(in the rows, 128 means zero)
Rotation paths and how fast each direction turns (degrees each step)
Each turn is a multiple of 5 degrees from 10 to 175, or 0.
Each row of a path follows its step; steps can be skipped.
path 1
step 0: [124 118 133 117 130 136 132 139 132 119 136 123 133 123 125 126 130 127
 124 129 129 127 125 132 135 124 127 124 132 131 134 122 139 127 126 130
 112 137 132 128 132 125 125 130 137 119 126 133 128 133 124 131 130 136
 119 130 128 124 138 115 130 121 120 130 132 129]
step 1: [133 128 127 123 133 127 128 133 131 130 126 139 130 125 133 128 123 126
 127 125 130 113 138 138 135 129 128 124 120 124 115 136 136 135 120 124
 129 123 125 131 135 128 124 121 139 123 134 125 135 121 118 131 120 126
 134 132 126 125 127 120 131 119 119 119 124 128]
step 3: [135 122 124 121 114 129 134 120 133 126 122 133 129 120 123 136 133 133
 133 130 126 130 133 128 128 128 141 123 124 128 123 124 132 126 138 140
 129 134 120 114 123 124 127 124 122 131 121 128 123 129 131 118 123 135
 128 123 133 127 118 127 132 121 138 123 126 126]
step 4: [122 125 128 113 134 137 129 125 135 125 127 119 120 132 124 123 135 132
 118 133 131 140 129 126 130 123 133 119 136 125 123 130 142 135 121 134
 136 124 129 125 116 127 132 132 133 128 123 119 133 124 134 127 130 127
 117 127 135 129 128 129 122 122 128 129 130 127]
step 5: [124 133 125 126 123 129 127 130 128 125 123 138 132 127 137 122 132 136
 121 120 125 129 124 137 126 129 122 134 128 138 114 133 122 122 111 129
 134 130 125 134 124 129 125 132 130 124 124 118 121 129 134 134 126 126
 120 138 129 126 131 124 129 114 130 130 125 135]
step 8: [140 122 126 126 130 128 132 120 143 129 120 129 117 131 133 120 119 130
 119 129 139 129 131 128 132 127 132 116 124 126 118 125 125 126 130 127
 125 127 127 124 135 139 135 128 138 125 126 132 139 126 130 135 129 122
 129 131 130 139 134 133 131 132 133 131 133 123]
step 11: [128 134 123 126 134 125 125 126 133 135 129 116 128 132 128 124 143 125
 122 138 131 128 130 121 118 140 129 127 132 130 128 124 119 129 126 131
 140 131 124 138 132 128 122 134 116 129 125 123 128 121 129 131 134 129
 118 142 129 127 124 122 136 123 128 120 129 131]
step 12: [120 124 131 131 131 123 133 123 128 134 128 131 114 132 140 131 127 121
 130 126 143 129 123 123 122 127 124 133 121 131 130 121 119 118 128 128
 129 137 131 135 134 129 129 124 135 132 127 128 121 132 130 135 133 120
 114 122 134 133 138 122 127 118 126 130 128 126]
step 13: [132 113 118 140 131 116 137 131 120 131 133 134 127 125 135 128 131 134
 124 132 131 119 121 124 123 135 130 129 132 128 126 125 126 134 132 123
 124 128 128 133 121 127 126 130 135 128 130 129 125 124 122 122 118 126
 127 128 116 123 131 127 119 130 124 139 137 116]
step 14: [140 138 129 123 131 120 136 124 127 131 122 131 111 131 134 124 115 126
 123 129 125 127 121 126 127 125 128 131 127 126 138 136 121 135 126 128
 127 124 140 127 131 125 119 132 122 119 126 128 132 124 127 120 124 128
 136 131 128 131 124 135 129 139 128 129 126 117]
[128 129 129 132 127 127 125 128 129 130 129 128 127 126 128 127 128 126
 129 130 130 127 131 126 127 128 130 128 127 128 127 127 129 129 127 127
 128 130 126 129 127 128 126 126 130 128 126 128 126 130 126 128 128 127
 129 128 129 128 129 126 128 129 129 128 125 127]	70
[130 129 125 127 128 127 126 128 128 127 130 128 128 128 127 124 128 127
 128 129 128 127 128 130 129 125 128 127 129 128 129 129 127 130 126 127
 131 128 129 128 130 130 129 128 129 127 128 128 128 127 128 128 129 128
 125 129 129 130 126 128 127 128 128 125 127 125]	110
path 2
step 0: [117 134 130 134 123 125 126 129 138 120 135 132 131 132 124 123 133 133
 125 125 125 118 142 136 132 126 126 134 138 116 132 125 122 133 121 129
 131 118 133 118 121 136 135 122 128 135 128 129 124 129 126 131 138 122
 126 129 125 123 131 126 131 132 126 123 128 129]
step 2: [140 124 129 129 126 127 126 127 124 121 133 128 120 116 130 132 125 123
 133 121 126 127 126 122 130 124 133 128 121 127 123 127 125 122 143 125
 136 120 127 131 125 137 124 121 133 122 128 126 128 124 122 127 118 130
 125 133 122 121 131 141 125 127 125 126 143 130]
step 3: [139 131 128 134 125 127 120 124 128 121 128 132 124 124 132 129 137 137
 128 126 124 128 133 123 127 133 123 130 139 122 135 122 127 126 142 121
 133 125 129 132 131 130 120 125 129 133 127 125 125 131 129 141 135 136
 140 131 134 133 132 128 123 134 132 122 140 129]
step 5: [128 130 138 134 128 128 127 121 128 130 138 127 137 132 125 135 129 122
 136 131 130 118 133 131 131 119 129 122 129 129 128 135 128 122 131 127
 116 125 131 138 129 121 129 130 132 124 126 126 131 119 128 120 117 114
 130 131 119 125 129 122 117 127 126 133 135 129]
step 7: [121 129 128 116 121 130 124 138 126 121 128 133 133 133 119 132 121 126
 127 116 125 129 138 128 130 132 127 133 127 115 135 131 131 137 118 129
 137 121 126 128 116 130 123 121 127 126 128 121 125 131 130 128 125 137
 124 130 130 132 119 122 127 133 129 132 133 122]
step 8: [127 132 130 125 128 125 129 134 129 128 136 127 131 124 122 123 127 132
 134 124 119 126 135 133 134 119 128 132 128 125 119 134 124 133 123 132
 126 126 137 133 129 131 117 119 125 118 131 129 131 132 134 125 126 132
 129 147 121 123 132 129 135 118 129 129 139 119]
step 9: [124 116 126 132 124 137 124 116 125 126 128 128 126 126 125 119 130 130
 131 129 121 125 122 132 122 123 128 131 137 127 120 126 126 124 133 126
 124 124 132 127 135 125 121 118 134 129 124 122 130 128 134 131 119 139
 136 130 121 121 133 144 136 129 132 124 132 132]
step 10: [140 126 120 120 122 134 126 119 124 126 117 131 130 124 131 128 124 134
 129 127 124 124 127 128 136 128 128 130 136 117 137 131 127 124 134 131
 122 125 124 121 124 128 132 131 132 122 121 117 130 119 130 130 124 133
 132 127 128 131 126 136 123 143 133 120 128 124]
step 11: [127 137 129 128 133 121 125 130 137 133 126 126 127 127 131 123 126 129
 135 130 116 130 141 136 145 127 121 129 128 122 138 132 118 131 135 135
 124 125 130 129 130 125 135 138 130 127 126 121 132 126 128 132 133 124
 128 130 123 125 125 126 117 129 128 123 137 134]
step 14: [131 121 137 124 121 121 124 129 126 119 137 135 130 130 125 125 138 131
 122 127 128 128 133 125 145 130 128 131 121 124 134 124 122 137 126 128
 133 137 125 136 124 135 124 128 127 127 135 130 128 127 135 138 121 132
 133 136 132 125 125 125 129 132 135 129 137 134]
[127 127 129 129 130 129 127 130 125 130 128 128 129 128 127 128 129 128
 126 129 127 127 128 128 126 127 126 128 126 127 127 127 130 126 130 128
 126 130 129 126 127 128 130 125 130 126 129 127 128 128 127 127 126 126
 130 128 127 126 129 129 128 127 129 128 127 128]	95
path 3
step 0: [128 129 131 126 130 128 134 126 123 119 131 129 124 124 134 126 136 130
 130 132 121 129 134 124 125 127 127 138 128 134 122 117 125 132 130 126
 134 126 128 131 128 141 128 137 132 137 131 123 122 112 136 133 122 122
 123 129 124 129 113 127 129 126 121 124 130 127]
step 1: [122 139 132 133 130 126 124 130 127 128 131 128 123 129 130 129 135 129
 136 123 120 118 130 115 130 128 120 127 126 112 135 138 121 131 132 122
 128 125 133 117 121 129 129 129 121 128 134 119 133 126 125 123 128 118
 132 128 130 139 128 131 124 128 129 124 131 129]
step 2: [132 119 128 137 123 134 132 128 126 117 138 133 127 131 137 131 130 129
 132 127 125 123 130 132 131 127 122 130 134 131 132 126 121 127 117 132
 130 130 122 130 123 130 131 128 122 123 130 137 124 115 129 136 130 118
 125 128 120 131 134 141 128 118 126 134 120 132]
step 3: [120 123 133 121 134 129 140 126 126 125 131 127 124 134 136 114 132 122
 125 124 123 123 134 114 127 128 123 138 120 130 126 126 129 136 130 127
 129 132 129 122 124 134 128 134 120 133 132 120 128 126 134 133 128 128
 124 118 137 124 126 127 128 124 119 131 131 122]
step 7: [122 118 131 126 128 133 131 132 129 121 141 124 129 129 127 133 132 135
 128 128 125 133 128 119 132 113 136 131 127 126 125 123 130 130 129 129
 121 130 126 129 129 127 133 130 124 134 129 122 120 122 122 128 125 129
 130 130 141 135 135 137 140 125 131 128 127 142]
step 8: [119 130 128 124 128 129 125 132 129 121 129 128 132 124 130 125 130 121
 124 122 127 120 133 132 126 122 132 125 127 132 125 135 119 133 128 120
 130 125 128 124 135 133 130 129 125 142 128 123 136 114 128 121 122 123
 122 120 129 121 120 126 117 125 133 137 117 133]
step 9: [133 129 124 124 127 140 127 131 133 137 134 129 124 129 123 125 136 132
 133 137 114 121 130 129 136 123 123 136 133 124 132 122 124 126 130 125
 131 134 127 125 122 126 119 126 133 140 120 127 134 128 124 129 129 115
 133 119 134 129 135 131 131 125 135 126 129 134]
step 11: [119 125 134 123 128 132 127 131 128 127 138 125 131 131 130 126 129 119
 131 133 125 134 134 125 129 130 117 127 125 128 121 128 126 135 131 122
 127 127 122 119 127 137 121 129 129 134 124 127 135 121 128 126 119 125
 128 134 136 110 128 132 120 126 140 127 121 133]
step 13: [115 127 127 123 124 127 124 131 122 130 129 137 128 125 129 128 130 127
 129 129 127 119 131 129 131 128 130 125 128 122 127 133 126 129 121 121
 119 135 118 124 121 135 118 115 136 128 135 123 126 118 132 119 126 121
 123 126 130 129 133 144 127 129 125 129 133 121]
step 14: [128 136 122 128 130 132 126 133 117 119 136 129 122 134 139 134 127 124
 134 135 121 129 137 125 131 131 124 134 125 130 125 120 126 128 131 129
 133 127 124 128 128 129 127 128 123 133 126 131 129 132 129 128 124 120
 118 137 136 115 135 132 133 120 129 123 115 126]
[128 130 127 127 129 129 128 126 127 127 127 126 128 129 129 130 127 130
 129 130 127 126 129 127 129 128 126 126 127 128 129 128 128 130 130 128
 130 130 130 126 128 127 127 128 128 125 128 128 130 128 126 127 127 128
 128 128 130 125 130 125 127 129 128 129 130 129]	140
[126 128 129 131 128 128 130 128 129 128 126 128 126 129 133 130 128 128
 129 127 128 129 127 127 127 128 126 127 129 129 130 126 129 126 127 128
 129 126 129 129 126 129 127 127 126 127 129 127 127 127 128 127 129 130
 128 125 128 129 129 127 128 128 126 128 127 128]	25
[127 129 129 129 127 131 127 126 128 128 127 130 129 127 131 129 129 127
 126 127 129 129 126 129 126 128 128 127 128 128 127 129 127 128 128 125
 127 126 132 127 128 127 129 131 129 130 128 128 128 129 128 129 125 127
 130 131 128 129 127 128 128 129 130 128 128 129]	100
[129 127 128 127 127 129 128 128 130 128 127 128 129 129 127 128 126 128
 131 128 127 129 128 129 129 128 129 127 129 129 130 128 128 127 127 125
 130 130 128 128 128 131 129 130 127 129 127 128 129 130 129 131 127 129
 129 128 128 130 130 129 124 127 128 131 128 126]	110
